One vector is turned by the same rotation once a tick. Each row is the vector after some number of ticks, and that number follows the row.
The counts run from 0 to 946.
[ 22  17 -21   0  13   0 -23   2   2   7  -1 -13  -1  -9   0 -18  12 -29
  11  10 -30  -4  22 -16   3 -28  -7  13  18  11  15   0 -23 -18  -5  12
  -8   3   6  32   1   9  -4  25   6 -16  -3  12 -11  28 -27 -21   8  -9
 -32  24   7  -8   0  21  -1  -7] | 455
[ 22   3  -9  -3  20  -4  -7  -1  23   0  11 -24 -11 -20   1 -18  -3  -4
  13  -1 -10  -9  15  -5  -1 -24 -13  -2  12  10  12  14 -24 -13 -11   7
   2   7  14  29  -2  19 -14  34   8 -24 -16  18 -10  21 -31 -10 -22   9
 -30  10  34   1   5  14  18   7] | 868
[ -9 -11  -9  11  20  -7   1  -2   3 -17  -6  -1   9  -4  30 -10  13  -8
  15   4 -18  -6  21   8  13 -29  -3   1  15   4  14 -10 -10  -4 -14   8
   0  -2  20  18  13   8  -6  40  -6 -13 -25   5  -6  21 -12   0 -26 -21
 -38  38  17 -10  16  29   8  -3] | 513
[  1   5 -14  15  18   3 -16   1  11 -15   1   3  -3  14  27  -9  13 -17
  10   9  -8 -11  24  -7   3 -24  -3   1  19  16   8  -5 -11 -11 -22  -5
  10   9  12  27  12  13  -9  35 -13 -20 -23  17   4  28 -25  11 -20 -18
 -33  24  12   3  19  29   4 -18] | 53
[ 12   2 -21   6  14   1  -9  -3  -6  -4 -11  -8  11 -22  14 -10   5 -25
   0  11 -10  -4   9  -5   4 -33 -25   5   9  11  13  -5 -28 -15   0   6
 -29  -6  15  34   3  16 -20  45  -6 -11  -5   0 -10  11 -26 -15 -14  -1
 -26  16  35   2  -5  13  -2   3] | 319
[ 17 -19 -19   0   4 -24 -24  -2  24  -7   0  -1  19  -4  16 -16  18 -11
  -6   2 -25 -11  17 -10   2 -12 -12   6   4  12  34  -6 -13 -24 -13  15
   3  -3   9   0  10  16 -11  34 -11   4   1  15 -19  25 -27 -14 -19  -8
 -23  14  26   1  11  28   5  -2] | 478
[ 30  -7 -11  -8  19  -6 -20   1  11 -11  -6   0 -14   1   6 -14   6  -9
   0  12 -21   0   2  -4 -10  -5 -18  13  18  14  18  -4 -16 -17 -10   2
  -3  30  25  21  16  20  -6  25  10  -8  -6  19 -15  29 -20  -2 -15 -15
 -35  27  21  -2  17  25   7   5] | 920
[ 25  -4  -5   6   9  -8  -6   0  17  -9  -4   6   2  -1  28 -20   7 -18
   2   8 -12 -11  19  -6  -1  -4 -20   1  14  15  27 -10 -11 -17  -5   7
 -17   8  23  18   9  10 -18  26 -11 -21 -17  18  -4  19 -21  -4 -26 -26
 -18  14  28 -10  22  33  17  -5] | 927
[  7 -13  -8   5  19 -16 -21  -6  31 -13  -4  -8  -6 -19  24  -8   2   7
   3   2   4 -12   7  -2   3 -21  -8   4  12  20  23  -3 -15 -14 -23   6
 -20   9  22   3   2  15 -15  48  -8 -10 -13  20   3  15 -24 -18 -11   9
 -40  11  15  19  -1  17   9 -12] | 302
[  9  -8  -9   6  24 -16 -16  -9  26 -21 -12  17   3  -6  23  -2   8   7
  -4  10 -15 -21  16  11   4 -32  -4  -2  23  13  25  -5  -3 -11  -8   2
 -20  -6  12  16   4  13   2  49 -11 -16  -3  -4  -3  14 -15  -8  -8 -17
 -39  25  20   0   7  21 -13 -12] | 715
[ 15  16 -12  13  13  -5 -26   5   8  -7  -1  -2  -6   0  15 -19  13 -21
  -2  16 -13   0   6 -21  -4 -32  -7  26  10  16  16  -4 -19 -21  -4  -5
   4   1  21  25  11  17 -14  36   2 -14  -6  23  -8  29 -13 -13  -5 -27
 -31  11  10  11  15  29   2 -11] | 808
[ 13  -9 -28   3  10 -12 -23  -2  25 -10  -1  -5   4  -4   3   1  -9   4
   3  -5  -1  -5   7 -15   7 -16  -6   6   3  25  24  -2 -14 -17  -2   1
 -13  -2  26  25   9  34 -24  39 -17 -21 -22  14  10  12 -27 -19 -12 -14
 -33   8  18   5  -1  11  12  -8] | 806
[  6  -7 -11  11  15   3 -18  -2  13 -10  -7   0  -6  -7  10 -13  23  -8
   8   4 -11 -10  22 -10   4 -25  -6   8  23   1  27 -13  -6 -12  -9   4
  -7   1  27  13  17   4 -13  29  -5 -17 -14   9  13  23  -1  -2 -11 -26
 -43  31   5 -21  15  35 -10 -11] | 204
[ 24  -9 -24  -8  11 -14 -23   7  22   0   4 -18  -1 -13  16 -17  13  -6
   9 -10 -22   1  12 -23  -2  -6  -4   4   1  16  27   4 -22 -29 -10  22
   7   6  15  10   7  11 -13  30   1 -12  13  15 -12  25 -19 -21  -9  -2
 -37  22  22   6   4  21   3  -7] | 662
[ 22  -8 -26  12  13   0 -10 -11   3   4  -1   4   0  -9  16 -12  -3 -19
   2   5 -28 -25  27  -4  -1 -12 -13   5  26  19  25 -10 -13 -15 -24  11
 -13   0   8  27 -13  22  -7  38  -7 -29 -15   0 -11  17 -26  -6 -14  -1
 -26   7  14  -7  14  37  11 -11] | 143
[ 13  -2 -10  -2  15   4 -27   4  17  -7 -11  20  -6  -7  38   0   7  -5
   2   9 -16 -24  17 -10  -1 -14 -10   4  11  19  36  -1 -19 -14 -30   8
 -10   6  -4  18   2   3  -5  35  -3 -28  -6  12 -12  18 -11   0 -20 -12
 -35  18  10   9  17  37  15 -13] | 221
[ 28   0  -6   0  16   4  -8  -9  10 -17  10   3   1  -2   2 -16  17  -9
  -2   8  -7   3   6   5  -1 -28 -15  11   8  14  23  -7 -34  -1 -23   2
 -18  10  28  34  18  20  -9  41  -9  -3   0  14  -7  20 -18 -11   1  -6
 -40  21  37  -4   5  18  -8  -1] | 605
[ 15 -12 -18   3  15  -9 -25   0   9  -1 -17  -7  -2 -13  19 -17   5 -22
  -3   4 -19   3   2 -18  -2 -12 -23  10   9   9  27  -5 -10 -26 -24  15
 -21   7  23  13  16   4 -22  32  -7  -3 -13  13   2  29  -4 -11 -14 -14
 -42  22   7  -6  13  31  15   5] | 522
[ 11   6 -16  -1   5  -8  -9   0   9  -8 -12  -1   6  -1  22 -12  22 -11
  10   4  -3 -14  20  -3  -1 -27  -3   6  20  12  40  -6 -16 -11  -5  11
   5 -11  10  24  18  12  -7  38  -1 -18  -5  18   6  14 -10  -2  -2 -31
 -35  34  21 -12   2  32 -13   2] | 75
[ 21 -14 -15   3   9 -17  -5   9  10 -12  -1  17  -3   9  22 -10   0  -3
   2  10 -24 -25  20   2   1 -12   0  -4  13  18  30  -7 -19   1 -28  13
   5   4  14  20   3  20   6  29   5 -12  -5  11 -10  21 -19   3 -24 -15
 -29  25  28 -11  26  36  -1 -13] | 468
[ 10 -10 -19  11   8  -6 -23   2  22 -20   8  17 -10   8  18  -7   6  16
  -7  12 -27  -9  11 -20   6  -8  -3   7   4  21  28   2 -23 -16  -8   8
 -12   3  30  13   8  24  -7  29 -12 -13  -5  12   5  11 -21   3 -22 -14
 -39   9  22   2  22  28  -2 -13] | 166
[ 10  -2 -23   3  13   5 -17   7  -3  -1 -20   5  -9 -24  18 -17  -2 -12
 -10  11  -7 -16  22 -16   1 -24 -23   2  17   4  27  -2  -9 -15   2  14
 -11   4  12  22   4  15 -15  30   0 -36 -20   9   3  20 -12  -1 -27 -17
 -26   9  11  -7  17  33   6  -1] | 316
[ 13 -10 -17  -1   8 -22 -17   5  20 -13 -20  19  -9 -14  25 -13  -1   0
  -5  10 -23 -19  22  -1  -3 -14  -9   5  17  19  36  -6  -7 -20  -6  16
  -6  -6   2   4   2  13   3  36   1 -23   2  17 -14  16 -15 -14 -11 -26
 -22  14  16  -6  20  31  -2  -6] | 714
[ 15 -13 -16  -1  10  -9 -10   1   8   1 -14  -9  21   6  11 -14  23 -22
   9   6 -12 -12  15  -6   6 -26 -15   1  10  17  31 -11 -12 -16 -19   8
  -3  -4   7  23  12   5 -12  40 -16  -9  -2  16   3  15 -19 -15   3 -20
 -32  31  19   4 -12  23 -14 -14] | 892
[  9 -11 -30   2  -2 -11 -10  -6  15  -8  -1  15  -3 -11  23 -31   0  10
   0  11 -22 -16  17   3  -2  -6  -8  16  20  11  36   0 -17 -19  -2  22
 -22  -2  24  16  -7   5   2  36   2 -11   5  16   2   4 -23  -6 -25 -12
 -33  14  21 -10  15  34   0  -4] | 390
[  2  -2 -17  -5  20   2 -27   1  13 -20  -1   4  -3 -10  17  -5   1   6
   1   6 -20  -5  12  -6   6 -38   1  -1  -6  16  12  20 -36 -14 -12  21
 -20   6  15  31  14  21  -4  37   6  -8  -1   1  -6  19 -25 -24   2  -3
 -47  16  21   4   2   9  -1  -8] | 89
[ 20   5  -8   4  18  10 -16   8  17 -13  -7   2 -11  -4  12   3   2  -6
   7   7   1 -20   3  -7  -5 -26  -4  -3   0  25  15  10 -16 -10 -21  -8
   8   8  13  30  17  35 -15  42   1 -20 -20  17  -2  21 -16  -8  -4 -17
 -27  22  20   7   8  18  -1  -1] | 45
[ 17  -7 -18   6  20   4 -15   9 -11   0 -10   1  -6  -1  10  -1   2 -16
   6  16 -19 -16   4  -6   1 -15 -13  13   2  32  22 -10 -24   0 -18  12
   3   8   9  28  10  22  -6  26   5 -17   1   8 -17  28 -19 -14   2 -21
 -38  37  13   1  14  26 -11  -8] | 141
[ 15   5 -23   6  22   7  -8  -1   6 -21   3 -14  -3  -9  13  -6  -5  -1
   6  -3 -21  -1   7  -1   2 -28   7  14   4  15   7  -4 -32  -8   1   4
  -1 -12  19  34  12  27  -9  33   2 -22  -3   8 -11  23  -9 -19   3 -18
 -46  31  23  -7  11  12   0  -1] | 274
[ 30 -14 -27  -3   4   0 -13  -2   2  -4   0   1   3   3   2 -11   6 -11
   0  18 -10  -3   0 -15  -3 -10 -26  15  14  14  32   6 -24 -14 -21   6
 -11  16  27  21  12  14 -11  41 -12  -2  -9  23   6  15 -28  -9 -13   4
 -26  20  28   3  -2  26 -11  -7] | 247
[ 12   6 -13  -2  15   4 -23  11   9  -4  -7   1  -8  -3  24  -5   5  -8
  -2   0  -7 -17  11 -14  -1 -18  -7  -6   1  20  29   2 -20  -8 -23  14
  20   6  -3  21  15  23  -5  24  13 -29 -11  17  -1  31 -16  -5 -20 -12
 -37  29  21   2  15  23  12  -4] | 545
[ -1 -10 -11  -1  13  -9  -4   4   6 -13  -8  10  -8  -5  22  -9 -12   5
  15  15  -8 -14  21   7   2 -20  -1  -3  15  19  25   1 -19  -1  -9  20
   4   7  10  13   5  23   2  36  17 -24 -29  15  -2  21 -23  -3 -30 -26
 -29  22  22  -7  20  25   8   3] | 188
[ 22  10 -17 -10   5   3 -21   4  13   3  -4   0  -1   0  18 -22  10 -19
  -1   6 -15  -9  15  -8  -2 -20 -15   6   5  14  17   3 -19 -33   5   5
  10   6   2  28   6  16  -8  40   7 -19   8  22 -11  23 -29 -14 -25  -9
 -23  15  32   3   6  22   6   2] | 360
[ 15 -10 -13   8  20  -3  -3  -1  17 -19   0  -7   5   3  25 -14   3  -4
  14  -4 -12  -9   3   5   5 -20   3  -2   8  15  13  -6 -18  -5 -19  -6
  -4  -6  29  27  15  24 -16  41 -12  -3 -16   5   6  17  -4  -4 -13 -13
 -40  26  35  -9  14  21   1   0] | 156
[ 12 -22 -10   5  18  -5  -8  -7   9 -18  -6  11  -1  -3  26   4  -3   1
   2   7 -20  -6   8  11   2  -9 -12  -4  13  15  15 -10 -11   6  -8   3
 -21  14  23  21  20  24  -8  31  -7 -15 -14  -1  -8  18 -20  -7 -23 -23
 -36  24  33  -7  21  14  -5 -16] | 284
[  0  -9  -6   9  12   3 -11  10  -7  -2   0  -8  12  -4  19 -11  19 -39
  16   4 -24  -6  19 -12  11 -26  -7   3   2  14  17  -9 -13  -6 -31   8
   4  -1  13  19  10   2 -12  26  -4  -7 -19   6 -10  32 -16  -8 -16 -24
 -30  31  15  -6  16  30   2  -8] | 13
[  7   2  -6  21  19   8  -6 -11   7 -15  21  -4 -13  -9  21 -17  16 -11
  13   8  -6   4  20 -10   1 -18  -8   0  17  12   9 -11 -24   0 -17   7
 -18  15  29  22   3  14 -16  29 -14 -23 -15   9  -6  14 -14   1  -8  -3
 -43  14  28  -1  13  25  -1 -16] | 738
[ 10   4 -28  10  18   0 -11  -4  21  -7   1  -3 -10  -6  20 -22 -15   3
   0  -4 -23  -9  23  -9   0 -14  -1   1  16  11   9  -1 -14 -19   1   8
  -1 -13  14  34   0  24 -11  32   3 -34 -21   5  -3  22 -20 -15 -19  -8
 -46  20  20 -19  23  25  19   6] | 592
[ 16  -4 -16  21  18  -7  -7   0  -9  11  -9  -1   9 -10  11 -14  10 -28
   8  17 -27 -22  26   3   0 -20 -15   9  14  21  19 -20 -10  -4 -18   5
  -3  -4   7  28   3  14  -2  22  -6 -19  -4   6 -20  25 -23 -11  -4 -17
 -23  18  15  -3  16  28   3 -15] | 142
[ 37   2 -15   0  17  -3 -20   5  18   1 -11   5   4  -8   7 -16   5 -20
 -12   6 -14 -25   5  -7  -5 -24 -23  -5   8  19  28   2 -16 -27 -20   4
 -10  -4   9  21   6  26 -18  43  -4 -12  -5  17  -5  21 -19 -15 -11  -3
 -16   3  26   6   6  24   6  -1] | 40
[ 11   0 -10  13  15 -20 -25  -2  25   2  -2 -15  16   0  11 -20  26 -18
   5   4 -16 -10  17  -3   3 -34   1   3  11   7  25   0  -2 -21 -14  -1
  10 -11  14  16  15   7 -21  32   5   9  -6  10  -5  24 -25  -6 -14 -13
 -27  27  27   2   6  21  10  -5] | 797
[ 14  -7 -16   0   7  -1 -15 -12  13  -5  15  -1   0   5   9   0   7  18
  14  -2   0 -11  20  -3   3 -21  -1  15  18  12  39   0 -29   7  -9  11
  -7  12  23  37   5   9 -11  28  -2 -29 -13  12  -1  14 -20   7 -19  -7
 -37  19  22 -14   4  29   6  -9] | 424
[ 15   1   0   6  11 -10 -24   1  21   0  -6   1 -14  -4  22 -28   4  -8
   9  10  -8  -8  12 -16  -7 -17 -12   5   8  16  31   1  -8 -23 -18  12
   2  13  18   1   1  11 -10  39  11 -15 -12  34  10  21 -22 -10 -19 -20
 -28  12   8   9  17  30  15  -4] | 618
[  7  -8 -16  16   8 -10 -19  -9   9  -7   4 -11   0  -8   2 -18   9 -20
  24  11 -28   4  28 -14   0 -17  -1  19  20  15  14 -12 -11  -9  -2  10
   5   1  22  13   2  13 -14  28  -1 -25 -21  23 -13  24 -29 -11 -14 -22
 -25  20  11 -10  23  31  15 -12] | 378
